In the rows, 128 means zero.
which system made each run:
volu, trace 1 (9 x 18):
[[118 121 147  89 172  86  96  90 110 116 115 172  61 120 107 154 126 154]
 [174 148 165 112 101 102 163  81 102 130 150 128  96 115  91 131  92 173]
 [126  95 109 161  90 113 203 111 135 155 103 115 113  98 127  90 110 172]
 [161  76 114 148 126 148 128 168 157 149 108 153 173 127 111  72 147 172]
 [153 126 127 128  85 175 120 195 139 136 174 122 180 141 142 114 142  87]
 [ 83 158  95 121 136 131 106 169 150 121 122 103 130 127 174 116 161  56]
 [117 187 148 126 201 143  70 115 138  99 110 140 129 146 133 156 139 105]
 [100 162 148 135 140 128 138  79  75 105 142 144 118 144 125 206  95 116]
 [ 93  88 106 114 123  57 135  69 101 120 110 125  89 128 105 146 105 157]]
lutoz, trace 2 (9 x 18):
[[139 125 108 156 102 101  98 107 162 102 121  52 115 127 140  87 156  89]
 [123 128 134 184 153 175  68 133 183 125 138 154  90 132 140 135 154 103]
 [114 161 102 158 114 108 123 151  89 118 162 207 103 118 138 138 156  93]
 [130 189  93 164 124  64 143  68 117 120 131 133 124 133 100 103 110 144]
 [114 136 114 165 164 162 140  87 150 172 121 136 110 150 125 156 111 200]
 [125 103  91 108 107 135 154 158  74 177 144 137 125 139 153 153 167 178]
 [163 124 109 106  79  94 133 111 112 134 141  38 125 138 130 101 152 141]
 [138 107 147 155 129 177 100 115 185 136 119  66  80 125 157 125 153 123]
 [136 104 127 161 116 151 102 179 120 118 135 172  97 106 162 128 195  93]]
duri, trace 3 (9 x 18):
[[ 99 104 110 100 128 105 104 171 106 127 156 216 138 131 110 142 124 101]
 [118 178 121  68 133  79 130 105 132 145 157 142 125 142  85 124  73 143]
 [127 137 148 105 172 160 160 109 161 170  92 106 115 125 128 122 102 198]
 [155  77 156 109 123 163 167 161  82 131  94 115 158 113 152 139 158 161]
 [139  81 155  93  91 113 109 124  97  83 138  76 152 134 125 153 126  78]
 [115 107 142 106 146 113  58 118 189 107 128 118  77 122 117 114 127  88]
 [149 181 150 110 161 131 116 174 150 128 120 186  99  92 134  83 150 120]
 [117 200 142 129 142 132 189 136 106 109 107 141 176 110 136 124  89 104]
 [ 69  80 110 148 154 133 149 107 138 120  83 130 184 144 119 150  83 134]]
bivi, trace 4 (9 x 18):
[[133 105 153 134 176  96  95  79 148 100  91 168  95 119  85 119 108 162]
 [149 109 162 138 113 128 171 118 123 138 137 201 108  96  91 121  84 166]
 [127  85 106 112  74  93 193 153 112 141 121 134 151  99 118  80 111 141]
 [177 102 124 128  89 154 144 154 144 144 129  62 173 139 135  88 150 153]
 [137 163 114 145 102 190 134 171 129 159 167  96 132 143 178 145 168 105]
 [ 94 171  86 127 151 114  83 140 108 109 128 107 143 156 163 146 174  77]
 [117 158 142 154 180 128  64  71 146  95 115 116 124 163 113 165 121 117]
 [ 86 130 138 138 165 122 118  94 140 134 129 198  69 120 109 166  92 140]
 [128  98 127  93 132  60 141 114 106 119 111 185 120 108  83 105  97 163]]
dofi, trace 5 (9 x 18):
[[130 102 128 100 111 127 148 108  85 136 117  46 114 137 162 162 158 151]
 [161 102 182  98 119 138 123 120 122 112 107  73  74  99 153 129 162 131]
 [158 126 193 130 124 143 128 146 132  90 112 148  75  74 140 111 145  92]
 [130 127 152 163 123 109 132 140 141  79 112 185 126  87 113  91 111  74]
 [ 98 105 111 148 126 110 114 137 169 112 134 182 173 134  90 101  81  92]
 [ 78 126  76 104 136 127 120 154 158 165 154 157 174 162 110 128  92 125]
 [104 168  80  79 153 127 133 142 120 174 134 100 176 171 139 138 126 161]
 [135 158 128 113 160 160 138 110 104 148 103  61 154 161 156 164 147 172]
 [138 113 156 137 140 156 132 103  83 114  98  79  97 126 169 182 170 141]]
dofi, trace 6 (9 x 18):
[[ 94 113 105  69 136 123 162 115 131 169 110  64 144 147 140 143 102 168]
 [148 111 154  74 153 168 146 158 110 152  95  87 132 124 163 141 162 171]
 [154 141 172 127 121 159 155 149  89  94 104  87 128 102 176 137 167  97]
 [124 102 159 152 129 114 115 112 136  63  82 103 110  96 142 114 137  69]
 [115  80 161 113 139 123  77 144 163  90 126 175 112 112 105 124 115  73]
 [ 94 157 129  86 132 110 126 159 141 123 157 192 142 120 107 124  79  80]
 [ 94 162 104 101 160 104 155 125 142 139 106 145 189 140 102 111  70 142]
 [103 104 111 117 162 167 149 135 122 160 104 118 200 165 131 162 108 173]
 [103 103 106  99 119 150 150 145  80 147 124  74 156 150 176 176 158 130]]
tof, trace 7 (9 x 18):
[[143 145  96 164 168 147 126 156 159 153  88 128 151 133 149  78 179 170]
 [119 135 101 169 136 183  92 155 132 142 161 148 179 176 139 165 151 114]
 [ 65 129  83 105 134 108  86 113 132 145 156 113  88 159 146 177 139 103]
 [143 150 136  87 170  94  96  82 122 141 130 149  88 146  93 146 116 191]
 [163 171 166 143 105 141 179  95  75 129 157 146 116 123 118 164 102 157]
 [130 104 116 170  91  93 172 107  72 105 103 122  95  94 153 123 162 123]
 [166  61 136 179 107 119  95 125 152 101 119 153 116 114 102  86 156 132]
 [143 123 128 131  76 159 127 173 183 155 187 139 110 116 127  96 122  98]
 [114 185  68 100 131  97 131 161 153 164 133 111 131 132 147  68 152 130]]
rafot, trace 8 (9 x 18):
[[132 142 119  77 176 117  67 114 159 134 121  95 166 176 104 123 122 152]
 [128 166 169 101 167 183 124 125 102 132 123 103 104 137 168 195 146 134]
 [116 146 127 116 149  64 129 106  69  81  86 141  98 104 139 128 156 115]
 [164  94 178 147 122 113 100  76 133  73 119 118 138 128  81 129  93 120]
 [116  70 179 126 108 175 162 140 145 136 124 150  79  83 140 150 102 119]
 [132 108 118  81 111  82 155 178 128 131 119 169 138  91 112  64 127 125]
 [146 146 139 116 124 158 137 149 164 125 128  93 219 147 111 100  86 113]
 [ 69 119 105 131 170 185 140 166 141 153  94 131 154 135 180 161 143 119]
 [102 138  92  76 164  80  65 145  99 115 131 159 142 158 120 141 159 111]]
duri, trace 9 (9 x 18):
[[138 115 130 125 146  90 126  80 115 123 124 169 149 148  65 133  81 186]
 [131  90 159 103 111 168 164 123 143 174 155 141  90 120 118 159  87 176]
 [138  92 124  71  95  97 171 141 100 143 108  80 109 100 148 105 152 155]
 [187 115 164 122 107 139 109 123 151  95 120  52 162 132 117  94 137 116]
 [109 118 150 133 134 180  92 166 172 117 128 112 108 116 168 136 152  62]
 [108 163 102 116 154  83 100 165 112  96 111 171 137 117 138  98 164  77]
 [125 196 139 145 163 125 118 108 143 107 134 171 170 146  93 133  77 115]
 [ 62 118 111 132 165 150 164 122 137 166 110 181 119 127 132 169  88 158]
 [138  83 112  92 122  95 158 132  72 149 116 152 158 132 104 131 123 196]]
rafot, trace 10 (9 x 18):
[[129 176 149 139 143 116  90  86 142 111 142 127  38 115 132 142 139 108]
 [167 167 166 161 139 109 142  85 127 108 121 169  75  96 100 107 115 158]
 [159 120 156 176  97 132 191 106 100 122 132 175 138 103 100 125  89 158]
 [109  62 101 150  75 121 189 139 114 148 129 145 160 119 117 118  95 147]
 [120  65  79 103  92 130 130 165 152 172 147 100 168 151 125 103 133 148]
 [133 143  99  93 120 159 107 177 152 165 149  72 147 156 163 115 168 125]
 [124 197 100 136 160 133  91 143 130 122 120  94 126 144 173 121 187 102]
 [128 184 128 181 168 121  73  92 125  91 124 140 112 148 129 150 153 102]
 [116 141 152 169 134 125 114  73 121 110 149 175  64 123 111 174 103 123]]
bivi, trace 11 (9 x 18):
[[100 141 108 130 115 106 161 166 102  98  97 120 164 103 162 100 146  64]
 [137 101 139 161 156 167  91 128 178 106  94  85 188 156 123 118 125 116]
 [101 150 136 121 141 188 107 158 164 158 179 177 121 144 130 166 102 108]
 [ 87 164  99  51 149  64 118 138 114 121 125 143 143 133 116 118 107 105]
 [150 141 172  99 171 132 136  79 141 118  82  77 141 131 109 130  95 173]
 [111  97 157 119 140 183 171 144 108 158 117 166  93 102 155 177 123 160]
 [129  67 129  79  99  90 126 163  72  97 121 144 150 115 127 130 150 101]
 [168 111 178 127  94 145 116 113 163  94 133  56 131 119 119 109 110  92]
 [109 148 138 141 141 178 132 179 182 151 124 151  82  95 168 109 147  99]]
tof, trace 12 (9 x 18):
[[129 158  71 163 118 123  86 161 144 149 167 163 135 153 133 105 174 110]
 [ 97 177  76 161 144 122  87 104 166 156 165 139  99 161 129 135 132 126]
 [108 165  96 141 159 132 122 100 127 179 145 164  83 150 127 160 133 187]
 [138 144 102 156 115 112 142  93  66 148 157 160 119 157 114 170 138 181]
 [144 102 113 180  84 103 132  69  90 124 149 113  79 133 121 154 146 155]
 [177  87 137 157  88 119 115 112 124 138 151 137  56 110 120 111 166 161]
 [189 147 124 151  72 121 121 154 127 139 182 149 101 114 119  81 165 129]
 [144 187  88 179 102 114 123 135 154 135 153 124 103 121 143  75 164 106]
 [119 167  85 192 159 140 103 133 168 154 127 166 107 139 141 102 164 141]]
volu, trace 13 (9 x 18):
[[132 107 145 134 105 158 150  95  74 127 140  80 137 153 143 203 123 146]
 [107  44 115 117 117  92 120 117 105 123  96 118  73 110 145 134 168 143]
 [200 113 182 114 122 133  92 131 141 118 142 148  81 105 104  99 150 154]
 [149 168 150 161  78 147 194 147 125 129 151 149  98  81 145 105 116 105]
 [110 140  89 175 142  93 148 137 150 111  85 160 158 109 123  61 131 115]
 [136 135 126 158 139 159  93 134 167 125 155 153 198 168  89 128  93 117]
 [ 62 128  86  90 110 136 136 155 129 158 169 126 146 154 146 171 100  90]
 [106 147 101  58 177  88  87 122 128 137 104  87 127 153 137 125 156 146]
 [162 153 178 124 154 175 121  89 112 130 124  79 114 147 142 178 132 166]]
lutoz, trace 14 (9 x 18):
[[187 179 131 179 111 123 139 126  77 111 135 145 125 120 135 108 179 145]
 [119 111 114 214  98 119 154  59 110 112 120 102 110 133 128 152 120 137]
 [ 91  61  77 150 132 111 101 116 150 162 126 155  83 141 126 134 152 170]
 [159 144  99 107  80 118 114 155 133 176 200 143 100 141 118 108 151 150]
 [131 194 115 150  94 136 175 119 144 148 139  73  95 111 163 100 135 113]
 [132 132 106 201 158 160 123 130 140 128  81 109 137 133 166 111 187 149]
 [135  99 102 181 100 136  87 122  89 118 168 144 141 165 129 168 171 120]
 [ 88 136  87 126 100  72 103  87 128 128 162 112  62 135 127 144 131 101]
 [147 174 121 134 162 120 104 114 168 161 127 148  56 119 126  94 154 173]]
mudez, trace 15 (9 x 18):
[[149 127 169 117  99 156 128 103 121 149 182 129  58 124 124 176 112 144]
 [ 94 132 104 101 118  66 180 134  90 124  95 140  89  84 151 105 141 122]
 [186 118 151 195 117 124 138 108 133  91 105 143 159 113  97  78 127 145]
 [ 94  71 114 165  87 178 140 143 166 163 166 152 106 130 134 153 107 114]
 [ 98 119  71  79 141  89 119 186 133 143 109 137 167 131 138  80 155 117]
 [187 192 144 143 140 162 101 125 154 126 152  96 180 162 112 110 130 138]
 [ 74 149 115 134 148 172 129 112 138 165 138 110  78 143 173 192 132 128]
 [126 127 116  98 169  75 106 124  61 101  85 146 137 135 134 137 173 143]
 [180 137 170 154  92 113 108  73 113  93 172 126 120 140  82 147  99 121]]
mudez, trace 16 (9 x 18):
[[114 132 159 144  91 197 156 142 125 137 170 115 124 126 155 185 103  87]
 [ 67 120 104 103 168  89 117 141 131  99  70 121 125 113 155 114 144  83]
 [190 130 187 126 160 152  82 125 141  98 127 155 159 140  85 123 119 147]
 [ 81 135 142  97 108 156 161 130 135 160 171 141  94 121 138 181  72 107]
 [102 135 109  95 169  75 154 126 117 106  55 119 154 110 134  91 124 139]
 [187 107 184 166 125 178 128 102 132 110 127 114 171 143  97 141 102 157]
 [ 61  74 116 100  99 144 151 144 129 149 142 109 102 122 161 173 108  90]
 [146 124 132  80 152  85 109 154 127  89  78 108 165 115 122  70 151 113]
 [178 152 197 152 118 198 119 122 164 120 160 118 127 126 118 142 102 116]]

runs to name:
trace 17 (2 x 18):
[[133 114 148 120 166 170 104 148 114 143 144 208 144 147 109 177 120 164]
 [104 159  97 128  82 102 187 120  63 132 157 131 148 133 135 157 106 113]]

dofi
trace 18 (2 x 18):
[[117 132 155 149 109 158 111 102 194 136 171 120  79 124 113 141  81 100]
 [108 156  97  90 158  92 122 165 148 152 119 183  92 102 131  80 145 137]]

bivi
trace 19 (2 x 18):
[[130 162 125 164 166 117  75 122  94  89 119 166 123 141 142 150 183 102]
 [133 153 135 160 131  86 104  65  88  94 149 163  93 142  98 165 119 133]]

lutoz
trace 20 (2 x 18):
[[111 125 148 144 171 141 153 114 144 141 105 206 119 113 101 137  82 171]
 [102 100 108 119 120 120 179 129  99 145 126 162 193 142 102 146  74 155]]

mudez
trace 21 (2 x 18):
[[ 81 128 164  99 150 136 124  97 157 115 132 138 110 126 109 176  56  98]
 [ 86 109 131  65 161 105 160 143  99 141 102 184 125 111 121 148  97 153]]

dofi
trace 22 (2 x 18):
[[100 108  96  92 101  89 172 140  85 158 127 133  76 102 154 129 152 148]
 [208 125 160 100 109 114 139 131 130 116 114  84 153 118 107  71 137 161]]

dofi
trace 23 (2 x 18):
[[114  91 102 150 101 138 194 137 119 140 101 101 203 131 132 111 106 146]
 [103  65  92 119 114 153 121 163 151 154 112  69 158 146 162 121 160 125]]

dofi
trace 24 (2 x 18):
[[115 194 127 163 120 145 120  98 145 145 179 145  57 128 137 156 119 113]
 [ 95 138  85 136 167  78 136 115  99 141  93 182  90 116 133 121 156 169]]

mudez
trace 25 (2 x 18):
[[110 163 140  90 159 165 169 163 133 150 119 148 193 130 126 135  79 135]
 [113 137 129  80 155 130 154 146  92 118  92  99 212 146 138 144 112 131]]

lutoz
trace 26 (2 x 18):
[[206 169 168 117 124 162  90 148 135 117 168 113 165 150 109 114 137 127]
 [ 83 174 127 171 125 157 181 130 118 124 114 115 109 105 183 152 126  82]]

rafot
trace 27 (2 x 18):
[[125 128 108  97 132  83  97 141 137  94 124 118 203 153  96  95 109  92]
 [102 166 159 102 167 163  98 114 172 122 142 122 142 151 117 167  71  97]]

lutoz
trace 28 (2 x 18):
[[117 184 136 129 117 164 186 140 113 155 128  94  90 104 186 145 143 122]
 [138 118 102 144 167  93 104 137  81 100  79 159 152 131 136 113 192 145]]

tof
trace 29 (2 x 18):
[[160 168 112 205  98 141 142 111 121 113 154 122 191 155 115 116 119 121]
 [ 47 116  76 165 144 133 130  93 135 141 117 114 123 157 152 176 115 117]]

lutoz
trace 30 (2 x 18):
[[153 173 157  97 152 158 170 163 152 141  99 117 179 113 130  85 104 146]
 [103 148 115 144 145 160 159 158 107 110  90 102 204 135 168 139 138  95]]

tof
trace 31 (2 x 18):
[[105 131 138 167  96 113 156  57 132 121 146 118  67 115 116 159  80 121]
 [150  76 129 136 120 107 151 108 139 158 115 158  82 107 102  96 122 205]]

rafot
trace 32 (2 x 18):
[[122  94 145  61  81  83 148 115 109 126 150 108  78  99 117 132 100 116]
 [162 128 156 120 113 105 174 129 143 111  89 106 110  74 127  58 123 136]]

mudez
trace 33 (2 x 18):
[[113 168  87 135 116 128 161 136  71 142 125  86 145 146 178 149 170 128]
 [120 115  84 169 134  85  80  86 118  97 105  91 134 161 130 127 174 126]]

rafot
